In the data rows, the value 500 means zero.
Here are some numbered points:
[533, 477, 573, 595, 390, 354, 534, 685] 0
[397, 395, 654, 337, 556, 495, 407, 418] 1
[765, 425, 449, 535, 405, 572, 254, 439] 2
[278, 575, 635, 534, 603, 567, 422, 579] 3
[586, 298, 556, 510, 271, 658, 407, 473] 4
[510, 663, 493, 454, 538, 520, 520, 372] 5
[558, 610, 491, 396, 484, 520, 608, 533] 6
[430, 610, 448, 541, 567, 589, 458, 509] 7
[702, 403, 597, 604, 532, 490, 533, 496] 8
[340, 342, 352, 343, 634, 435, 661, 452] 9
[346, 602, 389, 283, 104, 451, 404, 696] 10
[350, 732, 344, 392, 392, 615, 871, 743] 11
[461, 631, 613, 290, 722, 805, 994, 670] 12
[354, 263, 529, 689, 738, 333, 614, 334] 13
[382, 724, 363, 537, 716, 481, 348, 471] 14
[251, 904, 787, 302, 463, 576, 303, 617] 15
[475, 840, 189, 616, 638, 817, 580, 735] 16
[498, 454, 327, 731, 495, 325, 444, 591] 17
[728, 573, 714, 533, 516, 494, 511, 511] 18
[539, 630, 295, 413, 497, 618, 625, 396] 19
[396, 354, 690, 141, 470, 459, 574, 576] 20
[615, 497, 433, 433, 394, 451, 540, 429] 21
[363, 485, 612, 340, 434, 554, 452, 530] 22
[826, 583, 229, 547, 333, 308, 513, 536] 23
[524, 571, 612, 227, 256, 823, 994, 531] 24
[346, 452, 516, 597, 586, 270, 390, 524] 25
[395, 481, 190, 647, 720, 467, 434, 834] 26
[464, 765, 778, 503, 896, 113, 427, 675] 27
[506, 398, 522, 533, 465, 129, 484, 442] 28
[537, 390, 457, 519, 479, 587, 546, 284] 29
New points follow, each followed by the numbers of its five nearest points above by angle, nearest first.
[560, 461, 471, 534, 736, 441, 514, 258] 13 29 5 14 9
[384, 416, 320, 447, 505, 434, 473, 665] 26 9 17 10 25
[518, 499, 483, 546, 458, 360, 519, 517] 28 0 17 23 25
[619, 396, 49, 513, 374, 603, 741, 469] 19 23 21 29 11
[716, 341, 321, 290, 463, 713, 430, 224] 29 2 21 19 4
[273, 556, 510, 574, 475, 619, 428, 679] 3 7 15 26 16
[557, 512, 439, 309, 617, 656, 660, 620] 12 6 24 11 19
[496, 571, 649, 492, 603, 223, 409, 666] 27 25 0 28 15
[336, 472, 336, 587, 541, 597, 370, 655] 26 7 16 14 17
[366, 521, 490, 536, 246, 514, 530, 648] 10 0 11 22 24
[560, 484, 550, 680, 300, 777, 462, 502] 4 2 29 24 8
[757, 371, 139, 561, 602, 436, 592, 530] 23 17 26 21 19
[770, 516, 503, 521, 323, 836, 559, 141] 29 4 2 21 19
[448, 583, 563, 492, 437, 611, 384, 473] 15 22 3 7 4
[328, 321, 427, 592, 374, 429, 627, 710] 0 17 26 11 10
[731, 393, 513, 652, 400, 607, 511, 60] 29 2 8 21 4
[810, 313, 326, 465, 318, 897, 645, 225] 29 4 19 21 2
[307, 532, 208, 450, 670, 325, 393, 756] 26 14 25 17 9
[545, 511, 579, 293, 622, 590, 361, 406] 1 22 20 5 15
[640, 727, 741, 376, 572, 159, 476, 532] 27 18 28 15 0
[450, 538, 674, 430, 750, 254, 517, 427] 27 25 13 28 1
[189, 311, 489, 830, 922, 467, 639, 97] 13 29 9 25 14
[269, 431, 550, 479, 421, 308, 373, 649] 25 10 0 28 22
[354, 494, 353, 704, 345, 347, 482, 615] 17 0 25 26 10
[907, 371, 559, 295, 429, 782, 295, 411] 2 4 18 8 21
[489, 321, 533, 555, 570, 370, 317, 504] 25 28 13 17 1
[566, 373, 465, 332, 257, 635, 386, 310] 4 29 21 2 22
[459, 392, 372, 580, 527, 564, 619, 396] 29 13 9 19 17
[644, 653, 832, 424, 732, 379, 419, 6] 5 18 1 27 29
[653, 408, 381, 715, 478, 519, 630, 281] 29 8 21 13 23
[393, 410, 595, 548, 525, 435, 473, 945] 0 26 3 25 27
[384, 654, 558, 340, 776, 269, 366, 541] 27 14 25 15 3
[736, 574, 374, 750, 401, 507, 557, 429] 23 8 17 2 21
[160, 521, 714, 626, 781, 186, 345, 518] 25 27 3 13 28
[635, 366, 418, 658, 418, 636, 621, 407] 29 8 4 2 21
[508, 530, 386, 506, 474, 159, 363, 468] 28 25 17 23 27
[651, 393, 275, 374, 609, 563, 352, 412] 2 29 19 21 23
[330, 570, 408, 485, 475, 430, 613, 601] 11 10 26 9 16
